One vector is turned by the same rotation once a tick. Each row is the vector after some number of ticks, and that number follows the row.
The counts run from 0 to 433.
[ 21 -35  17 -16  -9   3  -1  -7 -23  32 -10   7  -4  22  -3 -12  -6   4
  -6 -20 -39   1  -7  12  -3 -25 -15 -16  24 -13  -2  10 -23  17  -5  15
  -4  -3 -21  -5  13   6   1  17 -15  12 -15   1  20 -10  -3  -2  13 -34
   1  13 -22  13 -12  -8 -15 -26   4  45 -30 -16  23   2   7] -> 120
[ 42   2   1   1  -2  -9  12   8  21   3   7   7 -15 -31 -18 -10  11  14
  11  -7  -1 -12 -11 -25 -22  -3  -7 -48   6   6  -8  15  -9  18 -11 -15
   6 -18   2 -18  24  16  -1  19  -1 -16 -26 -16  22  -2   7   5 -13 -11
  10 -28 -14   4  -3 -29 -13  -3 -15 -32 -36  -8 -15 -16  11] -> 104
[-12 -20  27   4 -12   1  13 -13  20 -22   8  -7 -15 -14 -23  16 -21  -6
  15 -14  14   0   7 -23  -2   3 -38  -2  13 -11   3  13   5  22 -14  22
  -9   5   1   8  -2  26 -16  -4 -29   4 -23  -4  27   6 -25  34  13 -10
  11   6 -47  22  -2 -18 -13   9 -18 -13  -1  18  19  13 -14] -> 246
[ 22   6  -3   4  -8  11  -9   5 -26  26  -5   4  -5  -3  -3   2  11  -6
  10 -21 -34  -8  -3  32  18  19 -22   7  13 -10  27  -2 -18  12 -27   1
 -14 -17  -7   4  23 -15  -5   9   6  14 -10 -12   4  -7   4  -9  -6 -21
   4  27  -3  28   4 -33   7 -19  14  40 -25  -6  13 -23  21] -> 310
[ 21  13  15 -32 -13  -2   0  10 -11 -16  -1 -13   7 -10  -8  18 -12  10
  -5 -14 -13  -9  -3  -6  -4  -3 -44   7  -7   4 -11  -5 -10  26  -1 -27
  17  10 -21   2  25  14   0   4 -35  36  -4  -8  19   2   9 -25  -4 -13
   1   0 -25  17 -23 -22 -12 -16  41  33 -27  12  33  -2   2] -> 279
[  9  10  -3 -12  16  28   2  -5   6  -6 -22 -17 -15 -18 -12  10 -29   1
  18 -17 -30   3 -13  12  13  15 -41 -17   0 -15  24  -4  -9 -18 -27   4
  12 -11  -2  10  31  25 -30  -5  -5  -8  -6  22  10  -3 -26 -15 -10 -21
  19  16 -22  11   2 -21   4 -18  11  21 -17  -2  36   6  13] -> 150
[ 14  10   6 -38  -5 -10 -11  10   0   8  -8  -5   0 -11   3  -9   1 -14
  -5 -13  11  30 -12  -1 -12  -9 -30 -37  14  32  -6  13  11  -1 -18  -6
  -5 -25 -15   0   0 -11   6  15  17   7 -37 -32  11  -3   3   9  -7 -21
  -3  -2 -37   5 -26  -1  -5   8 -25 -13 -42  13 -15 -23  21] -> 293
[ 13 -16   3   5 -16  13 -20 -11 -11  26  13   1 -16 -13  13  -1  18 -13
  21 -42  -9 -22   9   6   1  20 -14  -1   8   2  10  10 -21  14 -23  30
 -11 -20  -5  12  19  12  13  -1   3  25 -39 -12   1 -21  26   1   2 -16
  26  31 -11  13  10 -32  12 -12  10  21 -11  15  15 -36  13] -> 312
[-18   1  -1 -17  -5   6 -15   8  -2  29 -12   2  -6   6  -1  -2   7  17
 -23 -11 -16  14   0  -3  12 -14 -22 -22  16   3  17 -18 -17  20 -14  -3
   2 -30 -17  12  23  -7 -22  14 -12   9  -7  -7  26   3   6 -43   2  -3
 -12   7   0  59  -4 -19  -7 -37 -19  30 -29  -8   0   0  -3] -> 303
[ 10   3   7 -29 -22 -15 -30   0   2   8  -4  -8  15   1  -1  11   9   6
   6  -1 -11 -17  -4  38 -18   0 -10 -26  28  24   5  30 -23  18 -25  19
  -7   4 -14  15   6  -2  -1  -8 -24  24 -22 -31  11 -13  33  25   5 -25
  22   6 -37   5 -13 -38  -3 -27  -6  -5 -15  21  15 -13  10] -> 201
[-17 -19   2  14   6  -7  -4  16   9  10  -1  13 -32 -37   3  -9 -23 -10
  -1  -9  -9   7  -1 -15  -6  -4  -7 -32 -11  30  -8   6  -9  -1  -6  19
   2  -3  23  -4  33  33  28   2  16 -10 -28 -12   3   9  -4 -24  -9 -13
   0   0  -5  35  -7 -18   6 -15   1 -22 -40  40  -3  -8  -9] -> 263
[-28 -10 -13  16  -8 -21  15   2   4   5  -1   1  -5   4  -9 -17   3   4
 -21  -8  23  30 -29 -13   7  11 -37  -4  16   3  -6   7   0  20   5  18
 -12  -1   3   5  -6  16  -2   5  -5  27 -48  11  19 -26  -5   4 -18 -14
 -12  24 -45  43   2   0 -14 -19 -19   1 -12  19  15   8  -3] -> 430
[ 11 -15   7 -25 -39  -1 -14  -1 -31  13 -31  19   3  28 -11  -8 -24  28
 -26 -18 -23 -11   7   1 -21 -18 -34 -14  12   1   7   1 -14  12   1   3
  -5 -15  -9   0   7  16  -2  -9 -10  26  -6  -6  19  -6  -3 -15   7 -17
   9  21 -31  16   8 -10  -7 -17 -25   9 -30 -11   6  22  17] -> 388
[ -7  -2  11   6 -15   3  37  11 -11   2  -1  -6 -24 -26   7  12  10   6
   7 -15 -13   2  18 -13  10  -2 -11  10  31   2  13  -7 -14  37 -19  -3
 -18  -7   4 -41 -21  -2  -4  25 -13  15  -9 -25  19   2  -6   0  15  13
 -17   8 -21  27  12 -27   2 -11   6  11 -45  25  23 -30   5] -> 401
[ 15  -9   9 -10  16  16 -22   0   6  11  -2 -23 -12 -38 -17   1 -22  -3
  18 -13 -33  -6  -9 -22   8   4 -44 -11  13  10  -3   2  -7  -2  -6  -5
  21 -19  -5  25  11  27 -39   7 -16 -15 -18  14   8  -5 -12 -17 -14 -22
   4  -8   0   8 -13 -16  -9 -25  31  30  -1  17  15  -8  22] -> 145
[  7  -2   6   9   6 -23   2  -2   2   5   0   9  -3  11  -9  -9 -15 -17
  -8 -15  14  33 -30  -3  -2  24 -29  -9   2   4 -22  19   5  -6  -8  20
 -14   8   0   5  17  15  19   3   3  18 -49   4  -1 -25  -2  25 -28 -32
  -1  28 -44  27  -6  -2  -6  -9  -4 -16 -27  23  14  -8   0] -> 159
[ 18  -6   0   1  -9  -7   2   1  34 -14  16  -1 -21 -38 -19  -3  13  12
  10  -2  25  -2  -6 -19 -12 -14 -26 -28 -16   4 -13  12  -8  23 -21  -4
  14 -12   8 -19  27  23   8  19  -2  -8 -23  -9  28   9   7 -18   9 -15
  13 -29 -13  24 -17 -32 -11  14 -16 -32 -24   7   5  -3  -5] -> 374
[  2  -2 -12  12 -24  -1  -2   4 -21  19  -8  -1   4 -15 -24 -35 -15  13
   5 -13 -39  -2  19 -27 -10  18 -21  -4  13  20  38   6 -25   1 -13  13
  17 -19  14   1   7  12 -16 -31  -2  10 -26  18  28 -10   3  -7  18   5
  -1  26 -16   5  30 -25  -8  -5 -11   3   1  12   1  17   1] -> 228
[ 10   8  25 -14  -5  -4  22 -12  18   2  18 -16  -8 -23 -18   4  -3  12
 -10 -21  -6   9  11 -32  -8  40 -15 -19  14 -22  -9   1 -15   7  -8  -3
   6 -20  14   6   5 -11 -62 -10 -15   0 -23  16  30 -20   3  22 -19   3
 -25   3 -30  12  20  -3 -17   3 -26 -11 -12  -5  14   1   4] -> 326
[-25 -20  12 -15   7 -12 -15   3   5  13 -10   0  -2   4  11  16 -15  -5
 -17  -8  -6  18 -23   5  14  14 -47   2  37   0 -11   4  -3  21   1  12
   0  -2   6  27 -19   4 -28   0 -15   8 -24   1   4 -16  -3   0 -10 -38
 -11   3 -23  27 -23  -2  -7 -25  10  16 -17  36  13  -7  11] -> 433
[ -8 -18  17   5 -13   3  44  -1  -9   8   2  -9 -33 -34   6   5  -6   6
  -1 -28  -8   0  30 -19   8   8   8 -21  15  -4   1  10 -12  19 -10  21
 -27 -10   9 -22  -9  20  -6   4   3  -3 -26 -19  16 -27  -3   8   6   8
  -6  27 -29  24  17  -8  -1 -17 -13   1 -36  26  25  -2   3] -> 130
[-12 -16  20  18  -1   6   9  -5   5   9  15 -16 -17 -32  -8  -3  -2 -18
  -3 -20  -4  -2  19 -48   5  10  -8  -6  34  15  -9   1  -1  14  -7  18
 -25 -28  11  -5 -17  20 -13  10  -4  -1 -38 -16  13 -15  -2  22   4   9
  -5  13 -27  10  23 -16 -10   9  -9  -7 -27  31   1 -26   8] -> 135
[ -8  28  -7  -7 -26   8  16   4   9  17  -6 -11  -7 -19  -9  10   1   6
  14 -25 -15  18  -5 -12   7  14  -7  -3 -17  13 -36 -25 -20  -2 -31 -10
  -3 -25 -18 -26  16  29  13  -2 -16  -2   4 -16  14   5 -12  -7  -2 -12
  27   4 -23  30   4 -35  28   8   7  20 -20  20   3 -21  -2] -> 180
[-19  -5   7 -22  -7 -35  -2   1  -3   1  -6  -3  -2   2   1   8 -16  -6
 -29  -4   3  34 -30  -1  12   8 -36   9  10  15 -26   2 -12  10  -3  -2
   6  21  -3   7  -5   3  -9   4 -12  27 -29  -5  -2  -2   1  -3  -9 -35
 -26  11 -33  31 -22   4  -5 -18   7   9 -25  44  26   6  -4] -> 163
[ 22  -7  27 -13   9 -14  23  -1  21   4  16  -4  -2 -19  -3  17  -2 -21
  12 -26  -7  13  -6 -30  -2  58 -18 -17   0 -23 -29  -3  -7   7  -9  11
  23 -12   5  11  10  -8 -31  -2 -12 -16 -44  10  16 -17   4  16 -12 -25
 -20  -6 -16   7 -26   5  -7  13  19  15 -14  19   7 -17   3] -> 54
[-18 -30   8   4   4  -7 -31  -7   0  37  15   7  -8  -9  -3  -9   3 -16
 -20  -9 -12   6   8  -5   1   2 -13 -27  10   6  19  15 -21   2 -15  26
   6 -11   5  32  30  -6  -8   5   7  -2 -41   0  15  -1  24 -15  -6 -12
 -14  18  10  44   8 -13 -13 -33 -11  12 -19  15   8 -15  -4] -> 36
[ 19   6  19 -25   0  18  14 -15 -11  20  13 -20  -8 -11 -12  -1   5 -13
   8 -22 -29  12  -5 -29  28 -12 -27   1  24  18 -11 -16   3  16  -8 -11
   4 -32 -11  -6  -1  11 -29  18 -16  -8 -27 -19  34 -11 -13 -10  17  -8
  -9   1 -17   9  -7 -10 -11   4  15  45 -14   4   2 -22   6] -> 408
[  4 -22  35  -7   0   0 -25   4  -6   0  -3  -5   3 -14 -33   4 -43 -31
  13 -21 -21  19 -17 -14 -14  -2 -46   2  18   0 -13  14   3   8  -6   6
   1   9  -7  16  -4  -1  -7 -11 -13  -3 -12 -16  10  19 -21  36   4 -38
  -1   5 -38  11 -20  -6 -17  19  -6  12 -21  13   5  -4  19] -> 250
[ 14 -16  -7  15 -11 -10   6   1 -12  13   1   5   1 -22 -15 -38   1   5
  12 -17 -20 -11 -12 -14 -29  25 -33 -23  17  -1  21  20 -33  16   6  11
  21 -10  39   1  12  22  -2 -21   3   8 -42  30  16 -19  16  -5 -12 -12
  -2   1 -15  -8  21 -13 -12  -7   1   0 -17  17  -2   4  18] -> 233
[-10  -2  -4  23  -6   3 -11   9  -8  34   4   8  -6  -8 -19  -7  -2   2
 -15 -27 -27   0  12  -1   6  21 -10 -10  10 -17  30  -1 -25  13 -11  10
 -14 -16   9  14  19  -1 -18  -7  -4   6  -9   2  23 -19   5  -6 -24   2
  -7  31  -6  54  32 -26 -10 -40 -28   7 -24  -5   9   1   8] -> 38
[ 33   1  20 -37  -9   9  -6  13   8 -17   6  -4   4  -7  -7  27 -16   2
   2 -29   0 -21  25 -12 -28  18 -30 -32 -16 -10  -3  13   5  19   5  -4
  -3 -15  -1  20  38  22  12  -8 -22  16 -17  -3  26 -19  25  -9 -26   2
  21  -5 -32   4 -23 -12   0  -1   2   3 -31  -5  10   0   5] -> 282
[-13   1   6  -3   0  14 -24  -9 -12  31 -11 -11 -14   0   9   6  -1   1
  -4 -14 -37 -10   3  27  19  14 -15  -1  30   6  26  -6 -32  13 -20  28
  -3 -18   4  15  10  -6 -30  -7  -5   8  -8 -12   7  -5  -7 -12  -2 -19
   3  28   0  30  24 -28  12 -31  11  25 -27  31  24 -17  10] -> 40
[ 15 -26  16   0 -10  10  17  17  -8  13  -1  11 -21 -18  12   2  11 -11
  -5 -24  -4 -21  26   2 -13  10   0 -35  21  -5  14  12   5  38   5  20
 -19 -22  22  -3  -2  12  10  12   7  -1 -35 -29  14 -17  14  -2 -10   1
  -7  -1 -28  22  -7 -11   3 -16 -16  -9 -51  17  -8 -22   5] -> 398
[ 20 -27   6 -27 -17 -23  -8   3 -28  29 -11   6  -6  -3   0  -8 -14  12
 -16  -9 -34  -3  -8  12 -20 -33 -15 -19  13  12  -5  11 -29  12  -2  -1
   2  12 -18  -6  14  -3  25   4  -6  29  -8 -12  11   2  20  -8   9 -30
  -7  15 -18  19  -8  -7 -12 -32  10  19 -40  12  19   1   8] -> 390
[  2  16  10  -9 -10   9 -22  10  -2  13  11 -11  -1 -30  -8   8 -13 -32
  15 -29  -6  -2  -3   7  -3  17 -12 -22 -23  10 -19 -10  -2  13  -2   4
  -3 -32  12   9  24  10   8 -22   1  -4  -4 -42  13  10   4  -2 -14 -23
  26  -5 -11  27  -1 -29  28  16  -3  -2 -39  21 -21 -33   8] -> 177
[ -9  -6   1  -8 -13 -19  -3  20   7  11 -21  26  -1   8   3  -4   2   8
  -7  -7 -23  24 -37  24  -5  19 -41  -3   3 -12  -2 -18 -28  24 -12  12
  28  -4  14 -13  25   2   2  -6   3  -7  -8   0   2  30 -13 -17  -3 -51
  -6 -13  -8  35 -20 -17  11 -11  -3   6 -42  17  -4  -3  11] -> 77
[ 17  26  -7 -12 -14  -4  44  15   6   0   3  -5  -4 -28 -22  -2   6  23
   8 -10 -11   4 -25 -11 -11   6 -22 -21 -13  -4 -17 -16 -19  25   2 -34
  22 -17   4 -34  12  18 -10   2 -11  -5   7  -2  26  10 -14 -10 -14 -17
   6 -32 -25   8 -12 -22   1   7  -7  -2 -38   2   3   0  13] -> 370
[ 12  -5  -3  18  -4  -5  29  -1   0  23  19  -1   6 -14  -5  -8  10 -25
  22 -30  -8   9 -20  -1   8  42 -18 -11   4  -9 -16   4  -4  24  -6  18
   8   1  -3   4   6   5   7  -3  -4   7 -51   0  10 -27  14  19  -4 -24
  -6   8 -24  19 -16 -13   4  -1  25  28 -12  24   9 -33   0] -> 48
[  4  24  10  -8  -4  -7  -3 -22  14   4   9 -29  -1 -14 -33   8 -18   4
   6   8 -26  30 -18   4   7  -2  -2 -23  -5   8 -17  -2 -29 -17 -29  -5
  12  -3 -11   2  26   6 -36  -6 -24  -6  -1 -13  25   7 -32  16  -5 -24
  11  15 -34  17   7 -26  -3 -20 -20  -1  -5  20  25  16  -8] -> 64
